Here are some points, one per row:
[-12  36  17  12  36  31   4  11 -13  12  20 -20  23   0  -2  -3  -5  13 -24
 -14  38   7  13  20   2  -4  77  -6  -9   5 -22  24]
[ 25  -8 -15 -14 -25  -1   5 -34  -9  20 -11   3  -8 -14  -3  15  -8   2   2
  35  -2  14 -21  16  -8 -33  -9  20 -61  47  10  32]
[-22 -21  10  19   4 -23 -57  -6 -21  -4  57   5 -26  -6  26  17  -6  20  -2
  26 -35  -8   2 -20  10  -3 -37   5 -28   2 -20 -36]
[ 26  -2 -12 -78  40  -2 -13  17  27  25 -10 -11 -55   2 -26  -3   5 -29  32
  -1  17 -20  -3 -35 -14 -14  19 -20  -9 -62 -46 -16]
[-29  28 -14   1 -14 -10   9  -1  34  45  12   5 -12 -29   5   0   3 -20  -8
  26 -19  -9  33  18   1  12 -39 -39 -16  25 -12  -4]
[-27  22   0 -22  19  -3  -3  -4 -48  28  18  21  17  16  23 -21  -3 -20  -5
   1   7  10 -28 -29 -32  -7 -28  10  -5  23  -4 -48]
[-13  35  -2 -43   4   3 -40  19 -28  10   3 -11   7  19   0  -3  -3  23  -1
   3 -22  -3  24  21  14 -20 -12  12  11 -53 -10  22]
[ 27 -18  -7   8  16 -25  21  -7  45   3  16  55   6   0  22  16 -17  18 -15
   3 -26  30  -7   6  22   4 -48 -19 -10  32 -44  20]
[ -9 -11   5  22  -6   4 -23  12  15   2 -12  25  15  26  15  -9 -15 -19 -34
   3  -6   5 -18  24 -61 -21  11 -61 -13  -1  14  13]
[ 26  -3  10   4  -1  33   8 -39 -28 -17 -14  23 -78 -19   2  19   1  10 -47
  -3  -1   9   7 -26   9   0 -45 -19  -9 -16  22 -30]
[-18  15  12  -4 -56  23  31   7 -50  -1 -11  -4  -8 -60   4   4 -15  29  40
 -13  -9   4 -22  16 -26  31  19 -11 -20 -42 -20  34]
[  2 -12   3  18  14 -11  -5   7  54 -22  20 -43  35 -18  39  49  -4  15 -23
 -27  16  12   0 -43 -34 -26  37  28  21   2  13   1]
[  6  12 -29  14  20  36 -40   0  12  -1  -3  -9   4  41   3 -66 -14   4 -19
 -14  13 -11  -7  47  -7 -14   0  16  34 -20 -41  10]
[ 74  -3 -10   9 -12  42  17 -13 -34  39 -17 -15  -8  -5  29  -8  -4 -58  -1
  16  24 -11  19   7 -32  25 -14  49  22  -3   4   5]
[ 17   7 -20  15  66 -10 -39   2   0   7   7  34 -12  16 -14   1  12 -24  -2
 -19 -35   2  22   2  -8 -50  18  -8 -29 -10  27  24]
[-28 -12  12  -8 -42  -8  20 -41 -21 -13 -87  42   9  27  19 -16  31  14 -39
 -19 -16  -4  35 -26  26 -17 -15   0  14  -7  12  16]
[ 42   8 -21 -13 -19  51  19  16 -21 -13  16 -17 -26  21 -11   4 -35 -15  26
  -1 -22 -30  10 -31  29  20  27  -9 -29  10  13 -20]
[ 63   7  -2 -25 -46 -15 -31  21  -7   9  27 -22  34  23   8  -3  77  14 -56
  15  21   1 -70 -22   0 -12  10 -27 -19   8 -34 -12]
[-28 -14 -32 -24 -18   0  15 -23  -3  -6  16  21 -14 -17   0 -11 -20 -14   3
  41  -7  -4   0  15 -11  31 -19  17 -21 -13 -15 -17]
[ -9 -14 -20 -22  34  33 -14 -16  -2  12 -14 -11  -7  -2 -28  18 -18  76  28
  35  48 -23 -86 -36   0 -27 -18   0  15  23  25  14]
[ -8  25 -35 -57  -5   2   9  17  53 -11  -5 -19   0   9 -16 -23   8   4 -18
 -22  -1  -2  10 -42 -29  -6  18  20 -44   8 -11   8]
[-33   0 -24  21 -41 -20   2  21 -10  12  -1  10 -22 -25   4 -36  10  24  34
   8   7   2  10 -25  11  -3  -9 -17  71   5   0  -8]
[  5  -2  -8 -61   2 -15 -13   5  10  -3  38 -10  18  24  39  35  14  -6  -3
 -12   3  -8   1  -3  -3  41 -19  14   2   5  51  64]
[-20   0 -11  29 -14 -17 -24 -25   0  -8  11  38  21  15   6  24 -40  -2  -9
  15 109   1  11 -25  39  19   4   8 -14 -11 -24  13]
[ -2   4 -20  38 -22 -16  10   3 -32 -12 -19 -10 -16 -17 -61 -17  -4  -3  54
  -6 -17  -1   6  40 -13   9   9  -2  -6  49  13  -2]
[-18  -5   6  14 -13 -23  44  26 -29 -19 -12 -29 -23  54  13  13  -6  23  24
 -11   2   7   0  24 -49  20  -7   1  16   9 -15 -44]
[ -1   7  66   9  33  -9   0   9   0  -9  11 -19  16  30  16 -64   1  37  11
 -39   7  36  -9  12  18  28  48  11  -7   5  18  -4]
[-30  14 -10   2  21  28 -11  31   8  17  40 -21 -10  -3   4   1  33 -12  -2
 -29  30  55  25  47  24 -12 -35  18 -22  -1  49   6]
[ 25  27  -1 -16 -18 -30 -13 -52  -7 -20  -5  15  15  10 -31   3  16  11  30
  28 -14   6 -35 -28   4  53 -22  30   2  25 -26 -17]
[  9 -26 -44  37 -12 -15  30  20 -18  22 -23  42  -3  -6  -4 -12  31  33   0
  14   4  41  15 -31 -42  19   8  26   7  -5  -8   4]
[ 39  15 -33 -53   7  -2   4 -39 -46 -15 -14 -31  40 -57  26 -30 -29  12   5
  12  -9  19   8 -13   5   0  10  37  -2  13 -29 -38]
[ 11  35  20  18  17  -1  -1  -2  30 -14 -23  -3   5   7  25  -4 -46 -22  16
 -11  -4   6 -12  15  -4 -13 -17 -65  20  12   6  21]
[-38  33 -37  33  11 -19  43  23  -8 -88 -18  34  18 -42  38  23  28 -18  47
 -19  -5 -16 -18  30  18   2  -8   1  -6 -35   5 -16]
[-15   9   8  -9  19  12  31 -44  26  19   2 -31 -16   9  -8 -17  44   4  27
  31  10 -24  13  -2   5  -6  -2 -13  14  14  17  22]
[-21 -11   2 -19  -1  -4  -5  11 -12 -24  21  -9 -61 -11  -6  13  21 -21 -44
  23 -10  28  -6 -47  34  -4  23   6  11  22 -23 -13]
[ 40  25  12 -21   3  -9   8  38  15 -11 -25   3 -27 -38   8 -30 -18   2  18
   1  20 -28  25  37 -25 -12  29 -10  25  25  20 -12]
[ -4  -2   7   0  -2 -18  -1 -23  28  24  12   7 -22 -11 -12 -13 -14 -15  10
 -23 -36 -10 -30  25  13 -12  32   5  30 -49  66  -2]
[ -3  22 -11  -5   4  -3  -4  17   2 -35   4 -17 -29  48 -18   6 -20 -36  -3
   0  -5   9 -16   0  -6   6 -12  27   0  -3  28  54]
[-29 -20   2  12   0 -17 -11  58  -7  35 -54 -40   3  28  -1  26 -29  30 -18
  -1 -25   1   7   7  22 -12 -20   2 -43  11  -3   3]
[  7  38   1  33 -18  40 -19   7  40   7   9 -91  -6  -6  -2 -67 -14   6 -38
 -37  -8  -2 -17  -9 -20  20  25   3   1 -36   8  19]
[ -6 -14  -4 -25 -16 -14   8   9 -55  -9  11  -1  24 -10   0 -16 -12 -10  13
  59   5   8  26 -12 -12  -2  28 -25  10 -16  25 -12]
[ 11  -3  21   1  -3   0  10   9  26  14  38  37   3 -27 -15  -3 -28  10  11
  15  -4  -6  11 -45  24 -15 -21   5 -27   0 -27   1]
[-35  -7  36  -5  -6 -22  -3  12   6   8 -28  25 -16 -22  18   9   8 -20 -17
 -12  28 -25 -16  28  50 -16  10  -9   2  26   2  10]
[ 11 -36  16  25  27 -65  61  20   7   0  13   9  33   3 -16   3  12  48 -63
  16   7 -29 -18   3   6  49   1  29  12 -35 -14  13]
[ 29  -7  21  52  -6 -20   8  37  -9   0 -35   8  18   3  -6 -19   2 -11  56
  14  -8  32  -3   0  62  -8  -9  10  -4  -5  14 -15]
[ 17 -19  15 -13 -30  51  -4 -32  19 -24 -15  27   9  -7 -40  31  -2 -16   6
   4 -11  -6  -4 -22 -18 -15   0  46 -24  15 -36 -16]
[ -6 -10   2  35  28 -21  -1 -43   0  -4 -33 -65   0   1 -20  17  24 -46  18
   1  36 -19  39  -7   2  -4 -29 -52 -25 -18  21  26]
[ -3  -9   4 -24   3  54 -35  15 -32   5 -44  26   3 -31  -2  -4  14   8  43
   8  -5  10   9 -23 -19  70  -7   5  30  14 -12 -13]
[  7  13 -19  -1  40  31   2   1  30  -4 -14  13  20  -4 -32  30   0   2 -59
  31 -22  15   8 -10  40  38 -23 -37  33  -8  29 -43]
[  2 -53  28  19 -24 -16 -17  20  12 -55 -17  21 -14   1  10 -22  13  -3   0
  57   1 -27  41  22   6  -9 -31  14  -1   4  10 -15]
[  36  -16  -25  -37  -10   -7  -16    4   -2   -4   33  -15   17  -17  -25
    0  -20    2  -16 -103   20    5   -2   12   -5  -41  -13  -34   -3   -3
   20   17]
[ 25 -15  -9  14  -9  -8 -14 -29  32  -2  14  28 -10  22  62  26  37   4  41
   6  -7 -11  15 -16  29 -15   2  -4 -13  -2 -12   8]
[-12 -35 -35  28  -8  22  38   7 -36  -1   2 -19   6  -8  35  37 -19  17  35
 -24 -27 -23   7  17   8   2  11 -13  60   5 -22 -45]
[-34 -31  18  14  12 -18 -20  25   1   9   8   2  18 -13  -6  -4   4 -95 -22
 -27   1 -25 -16  -6  24  -7 -28  -2  27  11  -4  14]
[-14  50  57  30   5 -16  -1  21 -21   8 -31  16   6 -33  -4  42  -5  -2   9
  12 -42  -6  -3   2 -39 -24   0  11  15  -3  19  20]
[ 14 -24  43  -5  10   2   3 -16  -4 -12  43   0  21  -5 -15   3  20  44  -5
  -2  -2  51   6  21 -37  15  16   9  25 -12 -69  25]
[ -5  23  -9  28  24  19  11  -8  -3  14  49  37  32  13 -55   5   5  11 -17
 -31   2 -78  14   3  -3  -9   9  10 -16  24   9   5]
[-26 -55 -12   0  31  21 -12 -18  21  -9  17  -7   2  20  -6 -11 -14 -20 -25
   0 -17   2 -14  42   8  -9  37  -6 -15   4   8  33]
[  5   4 -16 -18 -38 -31 -47 -60  40  38   2  -3 -29  26 -20  53  20 -23   2
 -16   0  31  19  -5  24  25  26   1   6  16 -24 -23]
[-11 -21  34  -2  -6  -4   0 -11  -7   7 -36  -3  39  -9  13  -6  -7  13  22
 -11 -13   2  -4  27 -34  22   9   5  -7  -4  39 -85]
[-32  24  60  11  -9  32  68   6  31  20  38 -26  23  61  -5   0  -3  -3 -28
 -16  18  11  -4  34   2 -61  22  -6  20 -30   5   6]
These points spread out most along one direction. How many in every 100 of the points above lie lower along it than each point below? Round to a whole number. More than half of the points above lie lower than the first one.
[ 63   7  -2 -25 -46 -15 -31  21  -7   9  27 -22  34  23   8  -3  77  14 -56
  15  21   1 -70 -22   0 -12  10 -27 -19   8 -34 -12] 66
[ -2   4 -20  38 -22 -16  10   3 -32 -12 -19 -10 -16 -17 -61 -17  -4  -3  54
  -6 -17  -1   6  40 -13   9   9  -2  -6  49  13  -2] 23
[-11 -21  34  -2  -6  -4   0 -11  -7   7 -36  -3  39  -9  13  -6  -7  13  22
 -11 -13   2  -4  27 -34  22   9   5  -7  -4  39 -85] 28
[-26 -55 -12   0  31  21 -12 -18  21  -9  17  -7   2  20  -6 -11 -14 -20 -25
   0 -17   2 -14  42   8  -9  37  -6 -15   4   8  33] 92
[-27  22   0 -22  19  -3  -3  -4 -48  28  18  21  17  16  23 -21  -3 -20  -5
   1   7  10 -28 -29 -32  -7 -28  10  -5  23  -4 -48] 31
[ 17   7 -20  15  66 -10 -39   2   0   7   7  34 -12  16 -14   1  12 -24  -2
 -19 -35   2  22   2  -8 -50  18  -8 -29 -10  27  24] 84
[ 25 -15  -9  14  -9  -8 -14 -29  32  -2  14  28 -10  22  62  26  37   4  41
   6  -7 -11  15 -16  29 -15   2  -4 -13  -2 -12   8] 36
[ -8  25 -35 -57  -5   2   9  17  53 -11  -5 -19   0   9 -16 -23   8   4 -18
 -22  -1  -2  10 -42 -29  -6  18  20 -44   8 -11   8] 74
[-18  -5   6  14 -13 -23  44  26 -29 -19 -12 -29 -23  54  13  13  -6  23  24
 -11   2   7   0  24 -49  20  -7   1  16   9 -15 -44] 34
[  36  -16  -25  -37  -10   -7  -16    4   -2   -4   33  -15   17  -17  -25
    0  -20    2  -16 -103   20    5   -2   12   -5  -41  -13  -34   -3   -3
   20   17] 93
[-35  -7  36  -5  -6 -22  -3  12   6   8 -28  25 -16 -22  18   9   8 -20 -17
 -12  28 -25 -16  28  50 -16  10  -9   2  26   2  10] 59
[-28 -14 -32 -24 -18   0  15 -23  -3  -6  16  21 -14 -17   0 -11 -20 -14   3
  41  -7  -4   0  15 -11  31 -19  17 -21 -13 -15 -17] 7
[-15   9   8  -9  19  12  31 -44  26  19   2 -31 -16   9  -8 -17  44   4  27
  31  10 -24  13  -2   5  -6  -2 -13  14  14  17  22] 64
